In the rows, 128 means zero.
The rows of R fall into several groups and each row is roughly a mix of its group's hidden directions.
R, 96 rows:
[[109  73 152 116 156 134 158 124 102 136]
 [162 184 120  99 100 126 137 143 115 142]
 [131 127 182 120 161 148 142 119 117 171]
 [128 105 123 170 151 122 157 114 173 103]
 [132 109 128 156  86 149  87 132 162 107]
 [ 76  86 124 127 128 114  90 132 108 133]
 [122  85 115 132 137  96 123 119 120  71]
 [ 90 142 131 119 122 125 135  85  74 126]
 [150 132  78 103 125 107 111 116 111  86]
 [137 116  80 123 125  90 135 118 119  80]
 [166 133 147 122 126 110 190 123 149 137]
 [108 114 147 105 161 102 112 108  76 117]
 [164 100 117 137 122 125 119 153 175  90]
 [129 183 119 137 108 128  99 103 143 164]
 [139  77 142 149  90 156 120 117 155 118]
 [148 107  81 120 129  96 126 122 122  79]
 [127 145 110 152  78 145 102 144 166 145]
 [138  95 158 136 178 131 114 110 152 158]
 [ 99 171 140 133  98 141 169 107 118 149]
 [167 137 116 138 105 148 123 151 185 125]
 [116 108 159 145 170  82 131 153 113 119]
 [127 110 106 147 146 106  94 136  85  88]
 [113  77 134 138 114  97 167 133 144 101]
 [144  92 146 140 123 118 148 165 154  83]
 [126  94 141 132 183  91 147 118 110 122]
 [125 113 108 151  89 114 178 124 143  96]
 [154 114  95 133  76 137 135 137 152  94]
 [122 154 118 125  78 166  91 139 112 135]
 [146 119  76 124 100 116 111 136 139  83]
 [107 154  95 143  87 132 138  85 122 105]
 [146  88 166 144 157 155 149 104 141 115]
 [148 122 156  96 160 123 166 115  91 109]
 [131 152 129  90 166 115 134 121  74 125]
 [111  85 178 139 154 108 149 141 132 138]
 [122 105 149 125 193 102 113 127 110 139]
 [147 130 109  96 157 102 144  95  89 106]
 [ 78 107 158 124 167 121 117 140 112 153]
 [105 135 101 117 156 129 106 108  70 139]
 [109 116 136 131 176 154  83 108 111 145]
 [131 158 128 123  89 157 121 108 168 164]
 [119 135 152 113 185 122  94 128 106 156]
 [150 102 100 110 165  93 117 119 107  95]
 [142 166  89 149 108 131 123 132 176 144]
 [130 176 102 107  89 154  97 125 125 129]
 [ 97  76 135 124 157 137 122 121  85 127]
 [166  89 145 142 113 120 165 138 148  96]
 [104 108 155 126 166 120 145 154 101 170]
 [101  88 143 118 172 117 139 139  89 122]
 [124 142 101 148  76 147 145  99 143  99]
 [124  73 150 138 152 124 153 170 129 132]
 [101 116 110 141  63 129 110 150 140 124]
 [132  96 103 157 102 126 150 135 161  86]
 [ 82 135 102 112 117 114  95 139  84 124]
 [106 139  99 119 167  85 103 119 101 110]
 [141 101  84 137 109 101 136 132 138  78]
 [119 146 132  87 141 125  95 131  78 155]
 [108  90 118 172 116 125 143 126 168 100]
 [113 128 142 106 168 115 163 113  94 164]
 [129 116 122 153  69 137 123 145 171 134]
 [151  99 148 140 157 109 173 116 161 118]
 [126 118 165  94 165 119 106 126  84 133]
 [ 96 119  98 160  90 119 105 144 162 131]
 [106 131 123 159  76 133 168 134 154 120]
 [128  74 175 139 129 127 157 134 150 130]
 [ 95 141 157 120 174  98 138 145 118 158]
 [106  77 172 144 156 113 135 129 117 141]
 [134 127 120 116 139 102 182  92  98 109]
 [144 140 113 147  78 163 147 125 165 116]
 [148 134 110 125  79 161  97 150 158 121]
 [133 159  98 124  66 150 125 130 143 116]
 [173 133 159  90 126 149  92 128 130 106]
 [148 165 106 139 116 110 117 144 174 164]
 [150 117 165  93 171 132 130 115  98 148]
 [131 136 124 102 149  96  85  99 103  95]
 [132 111 135 115 166 100 169 157 106 100]
 [104 177 130 120 122 141 129 101  99 170]
 [158 120 140 157 154 133 143 116 186 142]
 [ 97 160  92 151 148 152  89 118 114 119]
 [104 149 122 113 108 169 108 102 140 173]
 [140 156  96 128  97 124 105  91 141  88]
 [111 164  97 126 156  87  98 111 121 147]
 [143 147 116 141 146 123 183 116 128  81]
 [121 159 111 118  99 130 113  76 108  97]
 [120  93 156 146  93 158 115 125 171 138]
 [ 81 159  91 148 104 103 116 133 131 111]
 [170 122 153 122 162 112 173 117 151 132]
 [145  68 119 129 112 156 142 116 115  96]
 [121 156  89 138 129 123  74 119  96 116]
 [166 170 142  97 154 138 121 124 112 161]
 [159 109  99 137  91 150 120 131 138  80]
 [172 120 133 128 132 139 116 169 179 134]
 [137  93 169 123 136 119 181 140 151 131]
 [136 150  95 153  83 146 143 120 167 121]
 [154 153 161  96 150 145 102 144 124 167]
 [114 144 111 112 176  93 147 120  93 108]
 [168  88 157 113 166 142 108 137 132 140]]

In each list below, two rows fit none of the groups, and each other row fits one group, some only roughly. Which are they? Name them in the order they come.
  * Z803: [112 162  80 124  93 110 139 113 116  98]
  * Z556: [130  88 169 125 138 118 172 155 147 122]
  * Z231: [148 131 160 120 124 173  99 147 148 167]
  * Z932: [161 112 123 125  78 165 143 108 155 124]
  * Z365: [143 162 156 104 117 174 123 117 120 165]
  * Z288: [133 167 118  92 133 137 123 117  71 143]
  * Z154: [ 75 119 141 167 151  95 141 137 132 136]
  * Z719: [109 179 109 123 152 113 102 115 104 161]
  * Z469: [137 128 105 147  94 142 135 162 183 124]
  * Z23: [138  93 166 155 119 140 175 135 152 136]

Z288; Z469
  * Z997: [135 102 141 127 171 100  90 121 110  91]
  * Z853: [111 130 166 110 149 141 135 131  86 174]
  * Z46: [139  78 148 126 135 143 149 163 168 133]
  * Z510: [106 136 114  98 157  77 111 138 102 151]
  * Z964: [ 85 103 130 136 157 130  87 132  90 122]
  * Z645: [158 143 150  98 133 169  89 135 127 157]
  * Z96: [101 127 125 121 164 127  76 127 117 170]
  * Z172: [117 107 176 108 148 140 146 144  87 152]
  * Z465: [139 114 123 151  98 111 174 135 173 109]
  * Z393: [ 94 135 100 157  92 154  88 135 133 120]

Z997; Z46
  * Z466: [117 149 158  95 141 133 109 100  77 137]
  * Z826: [131 170 110 134 152 140  80 126 137 165]
  * Z453: [116  86 148 134 170 130 148 106 105  95]
  * Z805: [131 118 148 102 128 130 174  94 100  90]
  * Z411: [153  90 151 145 139 117 162 120 175 130]
  * Z799: [164 118 100 121  91 152  93 143 151 105]
  * Z889: [126 101  91 161 133  95 137 143 162 100]
  * Z509: [146  92 146 141 114 157 158 169 157 128]
  * Z600: [ 93 117 173 135 156 113 123 124 127 174]
  * Z791: [119 168 129 120 101 161  90  90 121 136]

Z805; Z791
  * Z789: [108 143  93 114 113 165  93  98 111 151]
  * Z896: [144 189  94 135  99 126 126 143 146 134]
  * Z711: [153 134  92 142  86 149  96 121 138  95]
  * Z690: [139 101 137 159 110 128 132 133 191 145]
  * Z378: [146 102 121 152 105 144 149 167 175 123]
  * Z396: [ 94 136 131 117 167  96 118 114  84 150]
  * Z495: [112 148 115 139  62 161 128 119 138 118]
  * Z998: [ 97 167 154 107 118 143 136 116  98 168]
  * Z298: [ 99 104 130 142 119 159  68 128 130 146]
  * Z250: [113 134 110 125 168 102 118 117  69 121]
  * Z757: [126 136 156 110 182 119 134 103  95 154]

Z495; Z998
  * Z337: [125 114 145 164 132 134 139 160 185 148]
  * Z573: [117 153 151 112 129 135 152 106 147 188]
  * Z390: [ 76 102 143 124 147 148  97 122 108 157]
  * Z327: [127 128 154  92 152 150 112 119  72 135]
  * Z355: [160 172  79 119 108 125 123 123 119 102]
  * Z590: [107 109 122 139 188 102 151 109 124 107]
  * Z490: [138 133 116 145  80 106 161 149 170 124]
  * Z616: [ 93 167 146 143 117 151 100 149 143 163]
  * Z326: [116 126 150 125 179  91  92 145 110 137]
  * Z262: [137  96 110 128 148  87 105 130 138  78]
  * Z942: [151 112 153 120 134 112 187 153 152 112]
  * Z882: [100  96 143 173 126 110 167 140 152 126]
  * Z861: [136  98 172 133 136 118 166 152 167 125]
  * Z188: [135 191  91 114 127 104 127 145 116 132]
  * Z314: [149 101 101 141  88 137 115 151 164  99]

Z337; Z326
  * Z902: [ 83 142 155 134 153 109  98 129 126 169]
  * Z432: [128 169 159 112 121 144 150 113 135 180]
  * Z684: [161 118  99 112 103 148 153 137 135  78]
  * Z824: [148 123  93 152  99 131 130 137 182 104]
  * Z43: [164 125 140 124 106 122 180 136 169 117]
  * Z153: [107 105 167 118 166 113 162 126 115 159]
  * Z629: [138 156  90 132  89 157  91 108 133 123]
  * Z714: [144 108 101 159 105 131 142 148 180 106]
  * Z548: [106 129 158 107 165 121 121 121  79 158]
  * Z324: [156  94 159 142 154 129 170 110 151 112]
  * Z527: [ 96 134 144 104 159 115 135 134  69 133]

Z432; Z527
  * Z211: [102 105 106 169 107 103 134 150 157 101]
  * Z678: [139  84 126 154 113 140 153 164 163 110]
  * Z259: [161 110 101 127 101 142  88 153 154 103]
  * Z209: [146 146  87 116  80 159  99 126 138 125]
  * Z731: [ 96 140 118 116 148  93 103  95  86 123]
  * Z617: [151 112 115 150 123 135 138 169 184 140]
  * Z739: [ 94 148 121 118 139 104 118  87  79 127]
  * Z239: [138 111 164 141 134 135 155 123 182 159]
  * Z756: [128 116 183 139 142 145 168 124 132 163]
  * Z516: [113 170 108 129 124 137  82 103 115 161]

Z209; Z239
  * Z18: [126 127  88 132 101 164  83 107 111 112]
  * Z857: [132 134  99 137 118 152  58 123 134 128]
  * Z346: [115  78 108 140 129 140  95 111  88 109]
  * Z984: [149 130 142 138 118 156 146 169 167 165]
  * Z955: [120 111 107 166 108 105 146 137 182 117]
  * Z575: [137 125 151 101 149 130 194 116 110 136]
  * Z971: [129  91 141 118 111 112 179 133 118  87]
  * Z885: [124 118  80 129 114 148  88 114  93 104]
  * Z840: [120  92 158 153 140 113 185 123 133 129]
  * Z749: [164 155 130 153 118 168 121 124 172 145]
  * Z905: [161 145 154 114 179 156 121 107 113 144]
  * Z783: [158 152 127  83 146 149  90 115 103 138]
  * Z999: [151 130 135 106 177  97  87 148 135 137]
  * Z101: [146 137 148  99 147 127 171  93  91 139]

Z857; Z575
  * Z95: [146 147  78 119 126 131 112 139 103  80]
  * Z488: [150 146  89 106  86 133 144 104 120  95]
  * Z58: [135 129 152 111 171  92 174 139 113 139]
  * Z152: [132 128 151 118 173  90 173 145 113 130]
  * Z518: [124 135 103 168  87 142 128 137 173 113]
  * Z496: [156 134 137 115 157 105 187 118 128 104]
  * Z729: [149  99 107 147 106 127 133 136 168  79]
  * Z924: [129 155 107 113  71 160 137 114 102 121]
  * Z563: [152  87 153 131 113 133 170 144 159 105]
  * Z723: [121 158  79 153  95 123 129 103 153 113]
  * Z84: [104 191  93 125 111 113 122 117 119 136]
  * Z689: [146 155 140 107 169 129  99 120 116 175]
  * Z842: [137 126 136 113 195  95 132 117 124 152]

Z924; Z84
  * Z264: [ 98 119 124 133 165 110  95 120  76 132]
  * Z925: [ 92 122 116 135 114 139  66 137 129 157]
  * Z777: [140 122 157 108 171 116 160  98  94 140]
  * Z364: [158 105  90 117  99 161 136 121 123  88]
  * Z762: [103 146 153 137 125 142 104 107 149 185]
  * Z362: [117 126 130 142 103 170  73 131 140 154]
  * Z671: [151  84 121 143 137 149 105 161 169 118]
  * Z10: [ 96  93 138 135 166 114 107 126  82 128]
  * Z554: [144  89 119 149 136 116 126 145 180  95]
  * Z967: [114 149 156 142  89 157 170 120 137 154]
  * Z359: [150 146 104 164 113 123 152 131 181 109]
  * Z484: [ 91  75 136 132 127 163  96 130 122 122]

Z671; Z554
  * Z71: [152 180 110 138 128 147  98 133 153 159]
  * Z236: [156 143 151  92 150 142 152  95  95 145]
  * Z404: [118 150 167 105 132 156 135 122  89 167]
  * Z552: [119  87 164 160 138 117 170 138 145 140]
  * Z271: [133  77 167 127 136 128 172 143 141 123]
  * Z81: [118 171  86 149  91 150 116 115 134 143]
  * Z370: [144 109 172  87 138 137 120 120  93 157]
  * Z661: [134 101 122 162 117 109 157 132 184 114]
  * Z57: [161 127 119 103 134 123 191 138 127 103]
  * Z788: [ 97 135 100 140  88 132  75 135 140 126]
  * Z134: [161 130 117 146  75 146 117 124 165 107]

Z81; Z788
  * Z228: [ 99 133 128 113 160  96 106  99  82 126]
  * Z339: [111 170  87 141 100 120 120  87 126 123]
  * Z920: [131 101 123 159 115 106 168 127 170  98]
  * Z226: [111 120 117 167  91 157 101 132 169 131]
  * Z834: [158 118 130 141  94 166 147 155 171 125]
  * Z205: [128 131 111 169  87 142 131 136 179 119]
  * Z156: [ 89 129 138 136 180  96 102 137 111 141]
  * Z128: [100 175 146 111 140 116 105 131 104 167]
  * Z603: [134 156  97 125  86 140 143  96 127  87]
  * Z608: [146  94 123 154 110 140 153 162 171 112]
  * Z814: [109 104  98 144 155  81 106 142 129  98]

Z128; Z603
  * Z402: [140 143  80 133 102 144  92 133 123  88]
  * Z486: [133 112 117 109 170  96 118 114  81 106]
  * Z695: [109 111 180 128 138 123 155 124 148 172]
  * Z74: [152 149 150  95 107 161  95 132 104 156]
  * Z409: [142 138 152 107 183 145 122 105  92 137]
  * Z503: [ 87  95 139 115 128 137  95 125  80 125]
  * Z745: [152 117  94 130  89 143  96 149 158 102]
  * Z155: [142 149  95 141  85 151  85 115 141 115]
  * Z28: [121 175 145  99 123 146 110  99  93 151]
  * Z693: [152 134 112 159  88 104 136 144 172 109]

Z486; Z693
  * Z213: [136 120 111 137  86 123 185 113 134 100]
  * Z34: [109 160 148 100 136 131 113  97  80 149]
  * Z734: [172 113 132 126 146 105 161 144 172 112]
  * Z233: [136 174 142 111 155  93 162 128 127 156]
  * Z413: [131 178 108 113  94 140  94 144 112 150]
  * Z292: [ 93  87 164 124 163 123 144 131 109 150]
  * Z350: [121 152  92 149  79 117 131 151 161 122]
  * Z348: [130 146  78 121 135 127  96 131  88  95]
  * Z947: [116 138  95 113 162 118 117 123  69 117]
  * Z903: [124 146 169 129 112 157 174 110 124 161]
  * Z460: [169 118 127 147 115 154 145 151 179 114]

Z734; Z460
  * Z596: [141 108 153 115 142 151 126 118 126 194]
  * Z560: [145 114 146 109 150  88 185 125 125 116]
  * Z587: [ 97 141 130 112 152 102 114  96  76 131]
  * Z750: [106 148 161 152 167 134 152 111 120 167]
  * Z116: [137 144  84 120 149 114 120 125  76  99]
  * Z319: [ 94 115 156 123 162 119 132 109  99 173]
  * Z816: [149 120  98 103 152 120 170 129  91  99]
  * Z627: [115 170  90 128  74 137 129 124 132 114]
  * Z513: [105 128  91 127 133 142  83 123  81 113]
  * Z474: [ 94  88 146 133 134 152  98 102 102 152]
  * Z648: [134 175 104 123  93 157  99 117 150 143]
  * Z837: [148  80 132 138 112 139 138 139 153  77]
  * Z538: [131  87 124 151 135 123  88 166 160 115]
  * Z112: [111 155  90 108 156 123 107 135  81 115]
  * Z941: [113 170 128 106 141 115  99  86  96 141]

Z596; Z750
  * Z492: [127 127 158 101 163 148 100 113  88 156]
  * Z192: [154  77 143 133 126 137 139 162 155  96]
  * Z539: [130 185 119 106 106 131 125  96  94 120]
  * Z448: [141 107 100 162 115 122 145 154 179 113]
  * Z982: [ 96  91 116 141 135 135  80 136  98 104]
  * Z244: [128 118 175 124 130 121 169 138 171 153]
  * Z320: [160 144 103 109  81 144 157 109 124 103]
  * Z423: [164 151 100  97 110 152  83 129 130 121]
  * Z373: [150 117 144 100 183 118 131 107  92 136]
  * Z90: [119  68 161 135 155 148 132 107 122 115]
  * Z356: [ 95 138 119 118 152  93 112  93  84 123]
  * Z928: [136 180  89 127 137 106  99 122 102 116]
  * Z270: [120 111 104 143  94 125 140  99 131  71]
  * Z659: [163 109 113 139  97 129 146 159 164  95]

Z539; Z659
